Each run below is a few steps of one of 6 hidden systems, one row a step.
(in the rows, 128 means zero)
trace 1, C (8 x 32):
[[158 151 101 111 104 142 130 105 135 157  82  81 119 146 131 122 161 177
  121 138 105 130  86 115 111 127 130 134  91  97 100 129]
 [150 153  74 137 137 174 121  87 168 165 121  83 151 147 156 100 181 170
  121 172 122 101 139 122 124 125 139 118 112 115 131 145]
 [127 139  97 158 168 181 111 113 186 138 160 127 156 130 153 103 150 138
  109 182 135 105 200 137 155 117 128  91 154 142 148 135]
 [104 112 135 133 167 146 119 150 151 103 171 164 139 107 138 140  98  92
  106 134 144 123 204 150 166 119 121  88 164 159 158 128]
 [105 102 167 115 142  97 126 173 104  83 149 181 108  92 102 168  69  74
   95  78 135 157 150 159 161 123 105 101 147 152 122 127]
 [132 107 167  93 109  79 136 159  92 109 110 131  96 105 106 160 105  91
   97  49 136 166  79 131 130 127 113 119 108 130  95 125]
 [151 117 141  99  81 102 134 117 100 137  87  82 104 139 120 130 148 139
  113  76 114 145  46 130  94 141 133 139  78 110  79 137]
 [161 153  98 127  92 155 118  90 149 163  98  71 135 160 153 110 169 190
  130 139 110 118  81 122 104 121 134 135  85 103  85 140]]
trace 2, X (8 x 32):
[[115 148 113 140  56 126 114 120  92 122 112 114 104 140 162 135 128 172
  143  86 113 129  78 100 104 110 128 177  70 130  95 130]
 [ 92 152  97 164  79 142  98 109 124 114 152 137 119 122 200 130 118 171
  153 115 132 108 145  85 128 109 134 178  81 154 136 153]
 [ 90 143  95 165 144 158  96 121 142 113 182 152 135 112 181 134 124 136
  119 145 136 100 209 107 153 102 123 128 136 156 165 148]
 [123 118 120 122 179 149 126 137 161 120 160 161 147 108 120 121 117  90
  102 157 142 121 198 153 162 130 114  76 173 142 163 122]
 [154 120 147  91 186 132 149 146 146 117 107 136 124 111  79 115 136  79
   79 131 127 153 138 169 161 143 114  51 169 111 126 118]
 [173 115 152  83 139 120 155 133 121 137  84  98 122 132  78 121 157 103
   91 101 115 160  55 165 118 150 114  88 124  87  88 121]
 [155 128 137 120  60 118 133 107 107 141  92  84 115 148 141 128 145 167
  126  76 109 146  36 123  85 128 133 153  70 114  76 132]
 [112 130 117 179  33 137  97 120 104 123 122 115 121 145 180 144 110 192
  156  85 113 122  85 104 115 105 123 184  68 146  83 139]]
trace 3, M:
[[124 133 132 155  99 171 106  88 177 138 141 102 144 140 211 118 144 166
  142 133 130 109 141 133 136 111 153 122  95 156 107 159]
 [143 157  96 141  94 160 121  88 155 147 106  89 129 154 167 111 162 178
  126 148 115 121 100 111 108 119 142 135  97 114 109 150]
 [147 168  86  99 123 133 140 114 104 146  92 106 113 135 107 106 168 170
  117 143 116 119  96  98 115 133 132 130 113  95 126 125]
 [141 151 100  88 162 108 137 140  75 123 104 141  95 102  69 114 154 120
  100 124 112 130 110 115 141 142 110 113 148 103 142 116]
 [117 134 135  97 166 105 142 161 104 101 125 176 106  92  88 129 116  85
   98 121 125 142 150 142 161 133 107  84 155 125 153 119]
 [ 99 122 151 136 150 142 130 146 131  95 159 170 136 110 129 140 100  84
  110 113 142 133 175 155 158 118 119  89 145 149 148 131]
 [ 99 135 149 148 113 169 111 111 168 110 160 137 148 130 200 133 113 127
  143 132 148 114 170 148 146 114 152 109 110 163 131 157]
 [121 146 131 170  88 168 107  89 153 131 142  99 144 136 212 121 151 167
  146 121 129 107 132 127 124 110 156 138  84 155 114 169]]
trace 4, E (8 x 32):
[[116 186 116  78 138 114 168 122  28  64 114 191  83  86  74 101 163  86
   99 100 129 144 100 115 120 148 117 113 126 120 173 137]
 [102 173 148  71  99 104 166 130  34  56 121 179  77  95 110 121 131  86
  113  60 146 148  78 127 109 149 148 139  99 143 146 151]
 [113 126 185  89  97  99 149 157  79  78 119 163  99  95 112 147 100  73
  100  42 146 167  89 149 132 136 133 109 103 140 113 137]
 [136  83 191  95 144 101 134 165 108 106 128 139 118 105  86 162  91  69
   81  60 127 178  97 177 141 126 112  77 136 134  95 123]
 [151  96 164  87 180 100 137 159 142 134 108 129 122 111  65 154 112  82
   80 113 125 158 125 171 161 139 102  58 168 112 112 110]
 [152 142 119  78 191 116 150 145 120 130  98 144 103 100  48 116 139  92
   81 146 120 150 124 144 154 153 104  73 164  87 141 107]
 [133 185  92  74 173 105 165 131  46  95 101 177  84  93  58  98 168  98
  104 139 111 135 120 107 135 154 107 110 153  94 175 115]
 [103 197 108  85 123 106 163 129  30  61 119 200  82  83  93 104 152  95
  118  87 136 139 108  99 123 146 129 138 116 121 176 132]]
trace 5, Q, 8 rows:
[[134 154  56 157 161 141 101 110 151 160 145 114 131 118 142 106 145 185
  139 185 121  97 175  83 145 116 106 144 132 115 157 118]
 [ 96 180  66 137 125 127 120 121 101 102 148 161 107 112 140 113 137 152
  134 154 134 110 167  79 136 119 121 155 118 131 185 125]
 [ 86 170 119 116 106 106 126 139  59  62 151 191  87  82 143 137 109 109
  122  80 141 135 140 102 139 124 121 143 113 142 161 149]
 [ 95 106 172 115 116  95 126 168  82  83 142 166  99 100 118 165  70  77
  106  58 137 155 133 153 155 119 114 111 123 160 116 132]
 [128  67 177 120 135 111 109 166 126 122 138 124 131 124 100 182  61  96
   90  75 127 157 126 175 154 112 103  86 142 143  82 122]
 [154  70 138 130 161 127 102 156 180 174 123  84 142 148 104 164  86 125
  103 125 112 129 144 153 158 110  95  92 157 119  81 119]
 [155 108  79 152 174 136  96 126 179 188 129  80 143 126 121 124 137 165
  116 177 100 108 166 112 155 112  95 115 149 106 125 106]
 [128 160  47 142 144 143 105 121 133 155 137 112 127 124 128 107 152 184
  135 182 116  97 161  70 132 124 110 150 131 109 163 107]]
trace 6, R, 8 rows:
[[133 193 137  76 157 166 192  96  76  77 108 177 115 108  86  66 201  94
   93 125 138 138  92 151 130 159 137  87 131 112 159 141]
 [130 157 190  97 153 177 173  96 114  70 121 160 141 117 127  87 179  75
  118 122 147 132 117 193 131 147 170  70 127 144 137 158]
 [126 113 227 106 150 141 145 115 124  87 137 146 133 110 136 128 133  58
  116  77 144 152 106 207 145 136 158  65 131 165 104 160]
 [136  81 225  91 131  97 139 163 109  98 130 139 117 103  94 173  94  55
   78  38 131 181  81 194 134 127 120  72 132 147  87 128]
 [142  98 167  67 147  57 142 166  66 109 102 144  94  91  46 162 115  76
   77  64 126 176  63 147 132 141  97  99 133 113 109  94]
 [147 162 106  47 159  68 166 147  35 108  87 152  70  88  15 117 169 106
   76 106 118 152  60 111 115 152  96 113 136  86 148  94]
 [149 201  88  57 176 122 181 109  57  93  88 162  96  95  49  73 212 111
   93 153 121 131  94 117 126 170 117  96 145  88 167 117]
 [138 191 138  97 174 195 185  95 113  82 113 167 147 120 103  64 204  83
  109 159 142 125 135 162 127 149 152  76 143 114 176 138]]

Which system made each of these runs?
trace 7, 5 rows:
[[103 125 100 157 153 123 107 137 129 121 174 146 125 106 144 145 104 135
  118 141 128 111 194 109 155 106 106 126 146 147 161 121]
 [108 121 114 127 160 112 109 160 118 111 154 160 114  97 117 143  92 106
  110 125 130 126 180 124 161 113  97 121 159 144 153 117]
 [121 105 123 113 161  94 116 164  98 114 140 155 102  91  91 152  84 104
  106 110 129 136 154 121 163 119  95 113 156 134 130 115]
 [128 103 120 119 151  88 104 153 100 130 129 134  98 103  92 157  88 118
  108 104 122 134 146 115 160 118  89 116 151 133 115 114]
 [125 101 107 135 145  93  88 151 114 148 133 123 103 107 115 162  84 148
  114 114 111 127 149 110 153 109  96 130 133 133 114 115]]
 -> Q
trace 8, 5 rows:
[[108  99 104 171 137 115  70 150 150 147 166 118 122 110 166 178  70 157
  135 136 118 106 197 103 145  86 105 157 131 144 138 123]
 [104 122 100 122 173  97 104 173 119 115 166 159 108  90 110 160  77 109
  118 131 131 118 202 104 167 114  98 127 167 143 162 110]
 [120 152  97  85 180  83 136 161  89 103 117 177  90  84  66 123 123  93
   91 140 120 138 157 107 164 148  94  94 171 106 173 112]
 [156 173 100  71 170 112 165 127  66 121  84 137 103 111  53  90 184 116
   95 138 114 133  91 120 121 154 102  99 149  81 149 110]
 [168 169  91  94 102 136 148  93 126 156  65  79 123 150 115  91 194 177
  118 141 107 128  64 110  95 143 140 120  94  81 107 126]]
 -> X
trace 9 (5 x 32):
[[114 145 150 106 154 120 154 154  81  86 126 185 108  93  91 127 117  73
  102  94 136 156 137 145 155 138 112  92 151 127 147 125]
 [ 95 116 180 136 144 145 124 130 127  93 149 165 129 110 147 138 104  90
  118 102 145 138 159 175 155 118 132  81 136 153 130 153]
 [113 115 171 152 111 175 107 106 193 125 147 116 164 141 199 132 115 136
  137 137 145 123 161 162 146 118 155 105 111 156 110 159]
 [139 131 112 160 101 175  95  89 185 153 137  78 157 149 201 110 148 174
  141 143 128 104 135 127 127 111 148 128  95 140 105 157]
 [148 154  84 130 103 148 121  96 152 160 103  88 128 148 150 102 171 191
  132 162 117 106 111 101 114 122 140 144  97 113 116 133]]
 -> M
trace 10 (5 x 32):
[[137 174 110  91  88 109 154 114  85 118  80 126  99 128 122 117 162 141
  119 101 121 141  63 107 103 146 136 146  82 100 121 135]
 [128 169 102 135  74 151 126 105 117 123 106 114 121 147 156 115 164 189
  139 120 113 123  89 106 103 123 137 159  81 112 109 137]
 [120 138  97 177  94 156  99 102 173 141 148 103 138 131 202 123 131 171
  142 137 128 104 154 102 126 108 139 153  99 149 123 164]
 [109 111 112 170 153 157  89 137 174 140 181 125 159 137 175 145 101 145
  126 148 132 108 203 133 150  96 115 114 144 153 137 127]
 [114  97 134 129 173 124 114 161 158 125 156 147 143 114 114 161  75  93
  103 136 136 128 189 154 165 119 109  88 169 143 138 115]]
 -> X
